In the rows, 128 means zero.
Each row of X is roughly a mix of the hidden directions of one of 4 groups.
X, 128 rows:
[[100 196 139 117 126 124 145 128 132 133]
 [161 144 175 103 167 120 122 121 115 127]
 [139 112 156 172 117 137  78 131 115 120]
 [103 139 140 137  99 125 121 189 116 114]
 [ 84 144 106 118 141 105 146 133 105  88]
 [104 128 167 121 151 136 141 118 141  75]
 [131  63 128 134 131 128 105 131 111  99]
 [ 80 126 122 127 106 110 146 105 170 143]
 [153 140 121 109 164 128 117  71 128 134]
 [129 174 158 141 169 103 111 138 121 124]
 [131 146 136 114 121 166 148 114 179 154]
 [ 71 132 145 133 133 126 124 107 124  84]
 [123 160 141 161 145  96 114 146 120  86]
 [128 183 125 118 106 110 153 158 151 130]
 [114  88 108 166 113 151 142 138  93 126]
 [126 138 108 169  75 122 129 100 128 114]
 [115 145 147 108 141  70 101 138 117 144]
 [116 118 143 152 129 178 142 139  93 158]
 [150 102 143 156  98 136 130 147  80 142]
 [133 130 140  71 155 153 145 149 139 146]
 [161 119 108 168 101 157 118  95 134 126]
 [103 158 121 157 134 102 128 177 114 146]
 [124  95  79 138 101 116 146 129 158 112]
 [113 132 112 162 130  99 114  98 158  89]
 [114 153 156 137 175 113  90 137 127 110]
 [173 126 173 143 118  97 111 143 115 125]
 [154 102 168 101 153 131 160 121 132 152]
 [170 152 121 154 128 139 113 109 101 166]
 [158 112 109 140 114 140 117 165  86 155]
 [149 141 119 143 145 136 149 118 180 166]
 [119 154 112 113 125 103 134 183 159 121]
 [144 146 150 115 174 119 126 166  96 129]
 [144 110 139 126 120 146 166 136 118 185]
 [120 113 111 165 108 147 147 173 116 101]
 [139 147  90 161  87 139 157 139 132 119]
 [162 136 121  98 152 146 112  79 136 116]
 [106 145  85 165  88 131 113 134 122 138]
 [ 99 116 174 121 167 141 108 135 113 149]
 [146 106 145 137 103 144 127 165  78 134]
 [143  77 100 131 108 133 145 131 106  94]
 [109  87 114  99  99 158 126 109 156 130]
 [ 94 147 118 173 103 121  91 121 115 136]
 [ 82 180 135 145 115 136 148 137 127 125]
 [131 166 149  86  93 132 148 117 113 145]
 [131  88  89 132  97  97 107 122 129 109]
 [140 101 119 130 146 157 106  85  92 144]
 [ 77 135 126 139 113 103 132 111 169 111]
 [ 83 183 147 132 128 138 141 136 114 122]
 [ 86 112 110 129  74 135 114 107 136 127]
 [155  86 171 112 140 126 144 118  97 126]
 [104 163 147 118 156 171 143 125  99 127]
 [127  90 119 139 127 144 107 127  74 102]
 [ 70 143  98 131 135 124 122 142 127  94]
 [124 146 103 101 151 129 132 183 114 150]
 [115 108 106 140 121  76 108 161 109 117]
 [189 109 136 138 121 141 117 100 131 104]
 [ 98 145 105 155  81 113 136 154 111 137]
 [120 166 139 132 118 122 165 139 178 114]
 [130 166 155 115 126 114 119 149  87  94]
 [171 116 120 122 107 125 169  88 120 134]
 [148 178 148 112 141 133 151 162 139 150]
 [124 121  73 116 130 154 102 109 120  98]
 [ 91 118 129 125  94 134  92  86 132 114]
 [153 100 174 140 134 112 124 132  97  95]
 [ 89 102 117  88 125 130 125 133 120  84]
 [168 118 119 115 140 141 162 170 101 138]
 [ 91 118 115 140  96 127 109  84 143 155]
 [150 153 152 102 140 130 118 117  82 162]
 [161  99 119 142 141 142 130 107 157 174]
 [ 81 123 113 153 101 141  87 133 142 124]
 [154 153 138 137 148 127 132  99 125 184]
 [139 153 181 141 121 126 123 171 127 146]
 [129 109 179 112 175 145 120 137 126 137]
 [149 130 114 109 116 122 142  93 183 109]
 [ 92 121 107 148 109 118 131  88 148  92]
 [120 107 127 111 132 148 127  97 188 141]
 [169  93 106 125 117 129 128 122 112  82]
 [ 87 117 115 105  78 143 120 125 116 151]
 [149 146 119 164  99 142 116 151  95 161]
 [159 114 174 152 150 104 146 112 149 128]
 [116  97 154 158 150 173 137 126 113 106]
 [145 155 148 113 138 124 144  85 157 164]
 [ 93 179 149 129 115 129  99 147 143 118]
 [126 142  78 121 140 142  95  98 129  98]
 [150 131 166 166 111 162 114 120 140 101]
 [156 131 143 134 114 153 129 175  95 156]
 [136  85 125  83 132 164 129 149 119 117]
 [123 138 121 123 110 169 127 141 186 144]
 [166 120 154 125 117 102 113  81 150 121]
 [105 107 135  89 114 148 140 176 110 121]
 [ 87 114 121 157 123 122 121 109 163 167]
 [ 86 158 149  99 120 138 110 133 167 137]
 [ 91 165 105 147 101 109 128 120 143 159]
 [116 155 157 157 129  89 110 141 139  92]
 [127 130 130  86 143  92 132  98 131 171]
 [114 141 141  80 146 114 134  85 114 152]
 [157 151 149 127 163 101 142 150  98 102]
 [181 117 147 131 123 149  99 111 150 152]
 [159 140 128 115 147 120 174 170 121 147]
 [118  98 132 158 112 124 147 155 178 112]
 [126 132 132  98 140 153 160  91 132 172]
 [173 106 127 127 148 156 119 110  92 152]
 [ 87 159 144 133 144 144 116 122  95 163]
 [134 142 154 104 123 146 140 177 110 164]
 [110 149 148 109 132 123 157 154 164 167]
 [132 151 150 145 170  88 122 134 121  93]
 [126 143 141 136 151 133  74 159  96 132]
 [118 110 144 151 129 113 158 147 185 120]
 [125 123 102 117 107 106  94 146  76 137]
 [136 122 117  95 153 130 149  76 100 134]
 [158 122 114 131 136 161 131  97  82 103]
 [ 75 139 136 165 119 157 117 141 126 108]
 [126 138  89 123 113 121 115  77  98 109]
 [141 173  95 112  94  96 136 135 138 135]
 [148 130 153 152 132 129  73 116 116  96]
 [178  95 110 141 122 140 149 118 157 111]
 [106  89  94 127 117 105 124 124 130 174]
 [140 130 143 143 113 129 123 190 140 161]
 [136 155 170  99 167 135 131 132 136 157]
 [149 165 149 132 153 138 110 168  97 120]
 [147 123 122 153 115 132 156 148 182 153]
 [172 134 157 146 157 133 120 157 146 102]
 [110 120 120 134 118 175 169 135 136 165]
 [131 131  68 130 113 168 110 134 118 132]
 [119 168 141  87 141 114 139 139 157 158]
 [160 130 144 118 144 137  96 131  80  98]
 [ 98 121 165 130 169 152 115 107 117 152]
 [ 96 118 125 120  82 142  99  90 129 116]]

One row of each group comes first, with its name. Which group is each row after those in?
[144 122 157 118 159 162 135 118  97  89]
<77>
[104 167 124 157 111 103  97 145 124 100]
<27>
[117 155 124 119 125 140 177 176 139 123]
<100>
[ 99 115 132 141 178 112  98 156 138 113]
<64>

[163 170 143 111 140 151 146 152 101 140]
<77>
[ 82 155 141 140 110 125 132 173 111 116]
<77>
[ 97 160 114 109 103  95 117 128 108  94]
<77>
[116  91 139 122 145 115 155 116 175 101]
<27>
[ 88 150 107 150  98 128 120 144  88 128]
<77>
[127  90 119 121 116 111  95 158  86 115]
<77>
[136 126 131 148 153 144  98  86 144 169]
<64>
[121  99  94 124  90 145 160 141 154 145]
<64>
[111 131 163 128 140 123  95  80 112 151]
<100>
[116 160 152  85 100 163 111 131 131 134]
<64>
[159  87 114 147 124 107 111 117  91 105]
<100>
[138  91  89 162 103 139 131 106 125 105]
<77>
